In the rows, 128 means zero.
Each path is a new rotation, seen through one point. The rows after it are directions, each followed by how far the rotation turns it, in deg/step (0 if it stays put).
Each turn is a multiple of 5 degrees from 10 to 175, or 0.
Each row of a path follows its step; steps can be skipped.

step 0: [122 127 123 126 130 137 134 129 132 123 121 132 125 131 129 131 133 117
 133 114 132 123 135 130 127 130 130 135 130 127 129 139 128 126 126 124
 129]
step 1: [135 131 131 130 133 127 124 138 133 129 127 131 138 127 121 122 131 133
 124 123 126 131 117 131 124 122 127 128 132 123 132 127 128 122 129 120
 138]
step 3: [135 135 130 132 117 136 137 133 131 132 124 122 125 129 128 133 132 131
 123 133 128 131 128 125 129 134 132 124 132 137 132 130 125 123 125 123
 117]
step 4: [119 127 126 129 130 127 131 128 125 125 132 130 123 136 124 129 135 126
 128 135 130 137 127 141 124 120 120 127 122 120 131 129 124 138 131 126
 123]
step 5: [123 124 120 127 117 133 128 121 131 126 126 129 133 128 123 122 130 135
 127 130 130 119 124 123 126 130 123 128 133 123 127 127 127 127 121 142
 137]
step 10: [139 117 133 131 124 132 123 132 124 124 134 132 123 123 128 128 131 132
 128 129 129 122 124 121 123 121 132 123 135 136 131 131 120 130 134 127
 128]
step 11: [126 129 125 123 127 116 123 128 136 122 132 125 120 142 129 134 122 127
 137 118 122 129 133 129 121 129 127 129 126 125 132 129 127 128 129 129
 122]
step 12: [126 133 129 128 126 134 130 133 129 129 129 115 129 125 128 125 119 132
 127 132 132 123 119 132 127 134 125 138 131 123 127 140 127 119 127 125
 134]
step 13: [127 118 129 123 141 127 125 127 127 131 128 120 129 131 116 124 130 125
 118 128 136 130 130 124 131 129 129 124 123 128 123 122 130 134 134 123
 125]
[129 125 128 128 131 126 129 127 127 126 129 128 129 129 127 125 127 125
 129 129 128 129 133 131 126 126 127 127 127 128 127 127 128 127 127 127
 125]	160
[127 129 126 127 126 128 126 125 124 127 124 129 128 127 129 128 125 125
 128 125 130 129 128 131 126 129 128 128 125 128 129 131 128 130 129 130
 128]	155
[131 128 124 127 126 128 126 127 126 126 128 128 126 130 128 132 128 130
 130 133 128 129 127 130 128 127 128 128 131 129 128 127 126 128 129 129
 126]	55
[128 130 126 130 128 128 129 131 128 129 127 127 128 131 127 126 129 128
 129 128 129 132 130 130 128 127 129 133 129 125 127 130 126 129 129 130
 131]	95
[130 128 129 127 127 127 127 128 134 129 128 131 127 130 128 127 130 126
 129 127 127 129 126 132 126 128 126 127 127 130 129 127 126 130 131 128
 131]	110
[129 129 128 128 126 130 125 127 130 127 128 128 128 130 130 126 127 126
 130 130 127 128 131 126 133 130 126 128 126 128 129 130 127 126 125 126
 129]	120

step 1: [126 133 132 131 119 124 125 132 132 130 129 124 124 135 131 138 132 136
 130 122 133 118 131 129 133 134 126 135 139 118 133 127 138 122 146 129
 125]
step 2: [116 124 136 146 118 132 125 123 128 126 129 129 131 129 136 134 123 134
 129 127 124 123 135 135 129 129 136 132 136 123 132 124 120 134 128 125
 121]
step 4: [131 126 139 127 126 130 133 131 119 127 139 131 123 134 135 129 134 133
 138 128 129 122 124 130 146 129 120 122 129 126 127 124 133 119 141 127
 129]
step 6: [126 141 119 142 128 130 126 125 134 134 125 132 131 131 120 130 133 135
 131 132 131 126 121 127 131 133 129 116 135 128 142 131 120 118 128 123
 123]
step 9: [124 133 129 131 123 135 119 127 133 131 136 125 128 134 119 140 137 132
 130 122 134 120 126 123 127 138 122 126 125 136 145 129 127 125 131 132
 133]
step 10: [124 130 128 136 126 116 120 128 120 131 137 122 120 131 133 133 129 136
 124 129 131 121 128 134 136 144 132 134 130 129 133 116 127 130 134 118
 127]
step 11: [130 122 134 149 118 126 126 129 122 133 129 132 130 137 131 119 118 128
 129 125 122 131 132 120 135 134 133 129 136 136 132 126 125 134 124 124
 125]
step 12: [135 125 130 132 124 135 127 130 125 128 137 139 127 137 135 133 134 136
 131 120 127 133 125 121 128 132 113 119 131 139 133 131 120 121 126 130
 126]
step 13: [120 133 135 125 129 118 124 132 123 131 134 133 123 136 135 131 129 129
 136 129 126 129 126 138 128 142 113 121 128 129 125 119 130 125 135 127
 119]
[126 123 127 130 130 128 128 130 127 130 130 128 128 131 130 129 126 131
 129 127 126 130 128 127 129 126 124 130 129 126 128 126 126 130 130 128
 127]	40
[131 128 127 130 126 129 126 129 129 132 129 127 130 128 124 128 127 127
 129 129 129 127 129 128 128 125 125 126 132 129 127 128 131 128 129 128
 130]	135
[128 126 132 127 126 129 129 127 128 127 128 129 129 128 126 129 126 129
 129 130 131 130 125 130 128 128 125 127 125 130 126 127 127 128 128 132
 129]	80
[127 127 130 129 126 130 126 129 128 129 125 126 128 130 130 124 125 125
 127 126 126 127 128 131 128 125 131 127 127 129 128 127 127 128 130 129
 127]	120

step 1: [137 126 126 124 134 139 132 134 129 128 132 134 134 117 122 127 128 120
 122 120 132 130 127 124 122 132 131 126 125 131 138 124 125 127 136 127
 123]
step 2: [138 126 120 125 133 134 134 125 123 116 124 127 133 122 134 125 126 124
 126 126 135 132 128 122 112 131 130 131 127 130 132 130 126 122 133 127
 130]
step 3: [127 118 125 126 132 130 137 128 124 120 123 126 138 126 129 122 131 127
 127 129 134 127 133 125 119 128 135 126 140 130 129 135 137 125 137 128
 123]
step 4: [130 128 134 124 134 126 133 125 133 121 125 120 129 138 131 123 127 122
 119 133 129 135 131 125 125 130 132 129 141 133 124 134 131 124 138 121
 122]
step 5: [130 126 123 131 135 121 138 126 134 125 130 119 131 136 128 126 121 125
 124 127 129 134 134 135 129 129 140 121 139 128 121 128 121 125 126 127
 123]
step 8: [137 127 131 129 132 134 127 119 132 127 123 134 128 120 131 132 121 124
 129 117 135 124 128 132 127 125 132 120 128 131 140 124 120 121 134 128
 131]
step 9: [133 120 131 125 129 137 132 135 127 129 121 133 136 121 138 128 129 129
 125 123 131 129 135 129 122 125 128 125 126 131 135 129 121 116 139 134
 130]
step 10: [133 119 123 125 128 130 129 132 127 121 124 133 126 126 137 123 126 123
 126 128 132 127 130 127 121 130 123 126 133 140 133 135 129 112 130 125
 119]
step 13: [120 124 124 128 140 130 131 127 136 122 129 124 133 128 121 135 129 127
 128 119 138 135 132 129 125 129 133 126 141 129 121 129 128 132 123 126
 121]
[128 127 126 129 127 129 127 128 126 125 129 128 129 127 128 133 130 129
 130 125 126 128 125 128 127 127 129 129 128 129 131 130 127 129 133 127
 131]	55
[128 128 128 127 127 129 130 128 126 124 128 127 130 130 125 129 129 123
 129 129 131 130 129 127 127 129 128 129 126 126 126 132 129 129 127 128
 125]	40
[130 125 126 130 126 126 130 130 130 128 130 128 127 129 126 126 128 129
 126 128 125 129 126 129 130 130 128 128 125 130 128 130 125 129 127 126
 126]	65

step 0: [120 135 125 131 128 121 137 131 133 123 120 133 127 133 113 125 131 135
 136 131 120 118 123 123 127 129 134 129 130 124 128 129 130 129 128 130
 133]
step 3: [125 127 116 130 120 121 139 132 128 134 127 123 140 129 117 126 129 125
 131 126 126 126 138 132 133 129 121 136 120 124 123 124 131 131 126 128
 128]
step 5: [129 137 135 129 133 125 119 134 133 132 138 137 139 129 122 127 134 128
 126 131 129 125 129 125 126 131 124 132 134 132 126 131 129 140 138 133
 124]
step 6: [125 128 128 129 132 125 131 131 123 132 125 106 131 125 122 132 132 129
 136 131 124 121 127 128 140 115 128 128 129 129 130 128 127 124 129 134
 133]
step 7: [125 132 121 134 121 126 121 133 128 124 128 138 131 124 133 126 118 133
 124 130 126 128 122 130 131 120 121 117 119 134 130 118 140 126 131 127
 127]
step 9: [130 129 123 121 126 117 128 126 124 123 125 126 124 129 124 132 135 133
 128 124 129 131 128 134 133 116 119 142 127 132 123 134 130 122 139 125
 123]
step 10: [124 128 135 126 120 128 122 133 128 135 127 135 128 128 131 134 131 138
 126 129 130 121 122 131 144 131 128 118 122 124 130 129 129 138 118 127
 125]
step 11: [126 134 122 133 131 129 121 136 122 127 138 132 126 126 118 116 134 126
 125 130 117 129 124 125 126 125 140 132 126 125 133 136 129 122 131 128
 133]
step 13: [117 120 127 127 129 129 132 130 124 123 122 132 133 131 121 127 126 131
 122 126 132 121 122 119 131 129 124 120 129 129 128 139 143 128 126 124
 119]
[129 127 130 126 128 124 131 127 128 128 124 125 132 129 129 127 130 128
 129 128 128 127 128 129 128 127 129 129 126 132 129 129 128 129 129 127
 125]	110
[124 128 128 127 127 129 129 131 128 131 125 128 129 128 128 129 130 125
 126 129 127 130 127 129 131 126 128 127 130 125 128 125 128 126 128 128
 124]	100
[129 131 127 129 129 123 127 127 131 128 126 131 126 129 129 130 127 128
 127 126 128 128 126 126 126 125 131 130 128 128 128 125 129 128 130 126
 128]	155
[126 127 130 130 128 126 127 128 127 125 126 130 131 127 130 131 128 129
 124 132 128 127 127 127 128 133 128 128 128 127 128 127 129 130 129 128
 130]	135

step 0: [122 124 119 131 129 122 120 126 125 131 132 129 132 121 126 126 130 128
 120 126 125 133 132 122 132 140 122 122 123 120 124 127 125 121 123 117
 124]
step 2: [125 133 125 134 124 138 120 138 128 134 130 125 133 121 125 119 128 126
 126 132 118 133 132 132 126 131 128 114 128 134 122 124 131 126 125 130
 130]
step 5: [127 126 120 133 130 133 129 132 129 132 128 122 135 117 123 129 127 117
 125 129 126 138 134 129 128 130 116 121 129 127 127 128 133 119 125 128
 133]
step 6: [124 125 123 121 136 131 124 135 123 129 125 118 129 120 134 132 129 126
 120 128 119 135 132 121 125 126 122 124 125 118 126 118 122 126 126 125
 126]
step 7: [124 139 126 132 131 134 123 132 122 124 131 118 134 123 130 128 133 126
 120 119 119 125 128 136 124 131 128 121 132 118 125 125 132 133 124 132
 128]
step 8: [132 130 119 130 126 138 126 135 131 123 136 120 132 119 124 122 136 128
 123 131 123 129 134 130 127 130 121 130 135 128 129 124 137 122 129 121
 129]
step 9: [132 127 129 129 125 132 136 141 124 129 130 120 129 117 133 126 131 126
 117 133 124 129 129 128 128 128 128 129 124 118 129 127 122 126 123 117
 123]
step 10: [124 138 127 134 127 130 132 135 128 130 130 122 129 121 129 129 125 116
 116 121 134 124 128 128 126 136 122 122 131 118 120 129 130 125 126 126
 124]
step 13: [120 138 128 137 130 133 129 131 131 125 134 122 128 119 128 130 132 123
 123 121 124 130 135 122 130 132 125 134 142 127 121 131 127 129 126 124
 122]
[127 130 128 132 127 129 126 128 128 128 130 129 127 129 127 126 128 126
 128 127 129 130 128 125 130 130 126 125 130 128 127 132 132 127 127 131
 127]	135
[128 130 128 129 129 128 124 128 129 129 126 126 127 127 130 127 131 130
 129 126 124 127 128 126 128 128 128 127 128 131 129 126 129 132 130 131
 128]	70
[129 129 131 131 130 128 131 131 128 125 130 130 126 129 132 129 131 125
 126 128 129 126 130 127 128 128 128 128 128 127 130 125 130 127 131 127
 129]	20
[125 131 132 128 126 128 128 124 126 126 125 128 130 127 129 128 127 127
 125 125 130 126 127 129 127 129 127 129 132 128 127 127 128 129 126 129
 128]	120

step 0: [138 128 130 128 128 136 130 130 129 125 128 133 130 134 130 120 124 121
 124 127 118 126 138 133 129 125 136 125 130 118 123 128 136 136 136 132
 136]
step 1: [132 137 125 131 133 125 128 127 123 128 121 135 128 122 133 122 130 129
 131 125 125 136 127 136 140 130 128 139 135 115 131 133 130 129 130 131
 135]
step 2: [137 122 133 127 118 135 124 128 121 126 133 123 135 120 127 127 130 129
 129 113 129 136 132 131 133 134 129 126 139 122 127 131 132 128 124 128
 128]
step 5: [128 119 136 142 128 134 127 133 125 137 135 132 127 126 129 122 122 129
 129 122 127 128 134 131 124 128 133 131 125 132 126 120 138 126 122 118
 130]
step 6: [126 130 115 133 127 130 130 131 127 135 125 135 131 128 126 121 121 134
 134 131 120 130 124 135 125 130 127 124 120 121 123 125 141 130 134 122
 125]
step 7: [133 132 124 135 131 139 121 137 121 124 126 123 121 123 132 126 132 132
 132 127 133 124 129 127 127 125 123 133 124 118 130 132 143 129 127 125
 125]
step 10: [138 132 130 133 128 127 125 124 118 124 134 130 125 116 135 126 131 136
 122 128 135 139 132 134 128 129 124 134 128 126 125 121 126 129 121 130
 136]
step 11: [138 116 130 127 123 126 132 132 120 123 127 132 134 125 126 125 121 128
 130 122 127 131 134 132 130 127 130 122 126 124 112 119 126 123 132 129
 132]
step 13: [131 129 130 134 128 127 129 136 122 126 138 129 119 119 123 132 129 131
 126 123 124 125 133 140 131 134 126 121 135 128 123 132 135 123 123 118
 126]
[129 128 129 130 129 126 132 130 126 131 130 126 129 130 126 129 126 131
 131 126 127 127 128 126 130 131 129 127 130 128 131 129 128 128 127 127
 127]	35
[126 124 129 128 124 129 131 126 128 127 128 127 126 126 127 130 128 128
 128 125 131 126 126 127 127 128 131 131 131 127 126 125 130 127 127 128
 129]	125
[130 129 130 123 129 129 131 127 127 125 125 128 129 127 127 126 125 128
 126 127 129 129 129 129 129 130 128 127 130 125 130 127 125 127 125 129
 130]	40
[129 127 129 129 130 127 128 128 130 129 129 128 127 129 127 132 125 128
 131 128 128 129 128 129 126 125 127 126 126 126 127 124 127 127 126 126
 132]	55
[127 129 129 130 130 128 126 128 127 129 128 129 128 130 129 125 128 128
 126 127 131 127 127 126 132 125 130 132 125 129 130 127 127 128 125 127
 131]	160

step 0: [123 120 136 129 134 126 122 130 137 139 122 127 129 116 125 134 119 129
 126 125 119 127 130 122 123 129 126 130 124 126 124 137 134 131 122 121
 128]
step 3: [129 132 131 122 136 125 125 129 137 140 134 128 137 123 122 134 125 133
 130 129 131 128 135 123 129 127 119 128 132 141 123 133 124 137 127 123
 123]
step 4: [132 133 131 132 125 122 131 117 119 111 130 123 126 128 132 132 125 124
 117 129 133 130 121 126 122 127 119 123 127 127 128 134 124 132 126 134
 127]
step 5: [133 128 129 120 132 131 131 130 131 131 116 140 121 128 129 131 122 126
 129 132 132 125 133 131 125 125 137 141 116 133 124 128 125 128 130 131
 119]
step 7: [128 119 128 127 129 126 129 117 128 116 124 129 131 128 119 130 124 119
 120 129 123 127 132 127 132 123 125 130 118 116 137 138 126 129 130 136
 130]
step 8: [123 132 126 136 128 128 139 129 133 140 120 140 132 135 131 136 123 128
 132 125 124 120 127 129 121 130 131 132 123 135 126 125 130 127 117 125
 125]
step 9: [130 128 141 124 120 116 115 126 131 126 132 132 124 123 127 126 126 121
 134 125 129 123 123 125 125 133 123 123 134 121 141 125 131 129 125 124
 127]
step 10: [129 134 120 130 133 133 129 122 129 127 128 128 133 125 117 132 129 119
 131 126 124 115 138 133 132 129 120 136 126 127 125 135 126 120 135 136
 132]
step 12: [129 136 135 125 116 120 120 126 133 118 136 135 128 118 132 128 123 127
 131 125 130 129 134 127 123 123 126 128 126 129 129 135 124 127 141 130
 122]
[128 128 127 128 129 127 127 129 127 131 129 125 128 128 130 130 125 127
 130 128 129 126 128 131 129 125 130 130 129 129 128 128 130 134 126 125
 129]	135
[129 131 128 133 128 130 129 128 130 127 128 125 129 129 130 127 129 127
 130 129 127 128 129 131 124 129 127 125 128 128 126 127 125 128 125 128
 129]	160

step 0: [124 127 123 119 128 129 127 127 140 133 132 133 122 126 131 124 122 125
 132 132 133 139 126 128 134 129 125 121 123 123 124 132 120 121 125 130
 132]
step 1: [119 129 121 128 120 127 123 135 124 127 124 131 133 126 127 127 122 128
 135 129 135 132 128 126 122 126 131 132 128 116 118 134 132 132 131 131
 134]
step 2: [127 128 121 131 136 127 121 132 130 129 132 137 122 136 127 131 138 131
 131 129 131 136 127 124 128 132 123 131 117 121 128 133 132 127 134 125
 129]
step 4: [131 121 123 126 133 126 130 130 124 123 126 131 120 125 126 132 130 126
 117 129 125 135 127 127 123 130 132 132 129 128 124 143 133 139 129 122
 132]
step 5: [127 129 126 121 138 120 131 118 133 132 121 132 130 134 117 128 131 125
 127 124 122 129 124 125 127 128 130 126 127 128 122 136 126 119 126 121
 129]
step 6: [132 125 126 119 126 118 131 131 134 122 126 122 134 123 125 125 128 124
 129 128 124 132 128 136 127 132 133 129 128 125 126 134 119 131 138 130
 139]
step 8: [123 125 128 118 126 129 130 124 136 126 124 136 129 131 124 123 131 130
 128 125 126 124 132 123 129 126 124 128 122 122 125 127 130 124 139 142
 137]
step 9: [131 127 129 124 127 127 124 129 126 133 130 137 132 127 136 124 131 132
 130 128 123 128 138 129 127 136 133 127 133 115 131 136 137 133 133 127
 133]
step 13: [128 126 130 132 135 120 134 128 135 132 137 133 133 126 120 129 127 129
 131 134 127 132 119 127 121 131 132 126 117 126 120 126 126 126 128 136
 133]
[128 129 125 128 129 128 128 130 128 124 129 127 130 128 129 127 129 126
 126 129 130 126 131 129 128 131 129 127 130 127 127 129 132 132 128 125
 126]	140

step 1: [135 127 138 133 127 129 132 124 128 125 125 132 125 128 121 135 135 137
 134 125 128 119 124 120 120 131 124 124 128 143 122 118 134 125 123 125
 133]
step 2: [124 135 132 126 135 136 136 129 126 123 132 136 132 130 128 131 128 123
 133 125 127 124 125 126 117 131 131 133 139 129 124 116 126 122 136 133
 117]
step 3: [126 120 134 138 138 128 133 135 123 123 135 130 134 129 128 130 137 126
 132 139 121 132 125 131 135 134 136 138 132 131 126 125 131 122 130 120
 131]
step 4: [137 120 123 131 126 127 128 122 132 123 122 138 127 132 120 124 130 127
 137 131 129 125 130 126 131 140 127 134 129 139 135 121 120 119 127 127
 134]
step 6: [120 129 135 134 139 134 129 129 128 118 134 128 125 124 116 132 136 131
 126 129 130 128 129 123 134 121 117 133 127 128 122 119 129 118 124 124
 131]
step 9: [126 126 132 132 132 133 120 125 122 127 129 130 135 124 121 126 132 119
 129 126 117 124 136 128 126 130 124 123 123 134 130 116 119 115 129 123
 121]
step 10: [129 128 130 132 136 135 135 139 131 129 131 130 120 129 122 125 126 135
 131 129 124 130 119 124 137 132 135 123 123 138 125 124 115 123 131 125
 121]
step 12: [126 134 123 132 136 128 134 121 127 129 124 140 138 132 128 122 136 127
 131 131 121 127 119 132 127 128 121 119 127 126 123 116 129 120 129 128
 133]
step 13: [123 139 122 129 134 137 131 130 124 124 132 124 129 132 129 121 133 131
 124 131 129 130 125 125 128 135 127 128 135 144 133 123 129 121 122 115
 128]
[129 128 128 128 128 126 126 129 125 129 126 130 127 128 130 124 128 127
 125 126 129 127 128 125 130 128 128 128 128 130 125 124 127 128 130 132
 130]	135
[128 132 129 127 130 128 127 124 125 127 127 128 128 130 128 132 129 126
 129 124 128 128 128 130 128 128 129 125 127 130 129 128 129 126 127 131
 128]	100
[127 132 126 128 130 127 130 126 130 126 129 129 128 127 127 127 129 131
 128 128 130 127 127 126 126 126 126 127 127 127 124 127 132 131 125 129
 128]	65
[131 129 129 130 124 129 129 127 126 127 128 127 129 129 126 129 123 130
 130 128 130 126 129 128 129 129 129 126 132 125 129 125 128 130 129 129
 127]	115
[129 129 124 126 129 125 129 128 127 125 126 128 130 128 131 128 128 127
 127 131 129 128 129 129 129 132 130 128 127 124 127 127 130 125 128 125
 129]	80

step 0: [129 130 123 134 129 128 124 118 133 138 134 127 129 123 126 123 123 124
 126 134 134 127 126 132 124 121 130 126 131 130 131 129 139 125 123 127
 120]
step 1: [127 128 127 129 133 136 133 127 125 129 127 120 120 130 135 121 127 131
 130 129 120 131 139 128 126 131 135 127 120 133 135 124 125 130 138 129
 126]
step 2: [133 129 122 126 134 126 133 126 126 137 128 126 134 133 121 122 131 135
 119 128 132 136 122 130 130 127 123 137 132 130 124 127 127 136 125 134
 128]
step 3: [136 131 129 134 131 125 131 129 130 126 127 129 123 127 121 132 127 129
 131 129 124 125 133 131 125 132 123 136 115 128 128 127 131 126 132 113
 121]
step 6: [123 132 122 136 134 133 125 126 138 138 130 125 135 128 128 126 124 129
 122 125 129 129 120 129 122 121 133 129 125 134 127 122 136 127 126 124
 125]
step 8: [139 129 126 133 134 128 133 124 124 132 125 131 126 132 124 121 127 137
 127 127 131 130 121 128 131 129 132 133 133 132 118 128 126 131 118 133
 119]
step 10: [126 124 127 128 137 128 129 124 132 127 123 123 126 124 132 121 124 128
 120 116 127 132 133 133 120 127 126 130 127 130 131 122 121 133 117 131
 131]
step 11: [131 125 119 125 122 123 132 127 128 128 132 118 131 134 118 129 122 134
 129 134 128 131 131 128 129 121 119 130 123 128 134 136 131 126 129 132
 119]
step 12: [128 134 129 138 131 134 130 125 135 135 120 125 132 126 132 128 126 126
 125 125 127 127 131 128 129 122 133 129 118 135 118 123 133 125 130 125
 120]
[128 122 129 130 126 128 131 129 130 129 128 127 129 128 128 126 129 129
 129 128 127 130 130 126 128 131 130 126 128 126 128 131 130 130 126 128
 127]	110
[127 128 127 128 129 125 130 128 129 124 127 128 129 127 128 132 125 126
 127 128 126 129 130 126 124 126 125 126 129 127 127 127 130 127 126 130
 128]	60

step 0: [126 129 128 124 129 131 125 125 130 135 121 135 128 119 133 123 125 124
 126 136 126 113 127 132 134 133 129 136 125 131 130 133 126 127 129 128
 134]
step 1: [127 124 129 122 126 125 133 122 127 136 129 134 125 122 121 129 128 122
 128 132 128 119 128 121 125 134 125 134 130 127 131 135 138 128 133 135
 136]
step 3: [125 126 135 134 121 129 127 129 130 130 128 128 122 115 125 128 128 129
 130 139 128 124 127 122 128 128 126 129 125 130 133 132 140 135 130 134
 124]
step 5: [128 122 127 128 124 127 122 132 128 133 131 127 121 124 132 125 126 129
 136 129 130 124 133 116 127 125 123 127 134 140 133 136 135 124 130 129
 125]
step 6: [130 113 135 131 128 126 128 140 127 126 135 126 128 129 129 126 135 126
 129 127 126 120 132 126 128 123 116 132 130 133 130 131 132 129 126 127
 124]
step 8: [130 117 130 133 131 130 122 125 130 131 130 123 124 135 130 125 131 118
 126 124 126 114 132 135 131 130 127 128 128 132 136 127 136 129 130 126
 128]
step 9: [129 118 127 122 128 124 121 128 135 137 121 135 131 131 136 127 128 125
 129 126 131 120 133 129 131 133 123 129 135 134 136 127 126 129 126 129
 136]
step 10: [132 117 125 126 127 127 130 124 137 133 132 129 128 126 122 128 133 126
 124 129 122 123 134 132 130 128 125 136 140 127 133 125 133 134 133 129
 133]
step 11: [130 124 131 125 127 131 131 126 137 134 124 132 128 127 133 128 133 129
 123 134 133 120 134 129 129 134 123 135 123 130 134 119 126 141 130 131
 130]
[130 127 129 127 127 127 128 125 128 131 130 129 129 127 130 128 128 123
 128 127 127 128 129 133 128 126 130 128 128 127 129 128 126 129 126 129
 132]	35
[127 129 127 131 128 127 132 128 128 132 130 129 132 127 128 129 128 130
 130 124 128 128 131 128 129 130 130 128 129 127 126 127 131 127 130 126
 128]	125
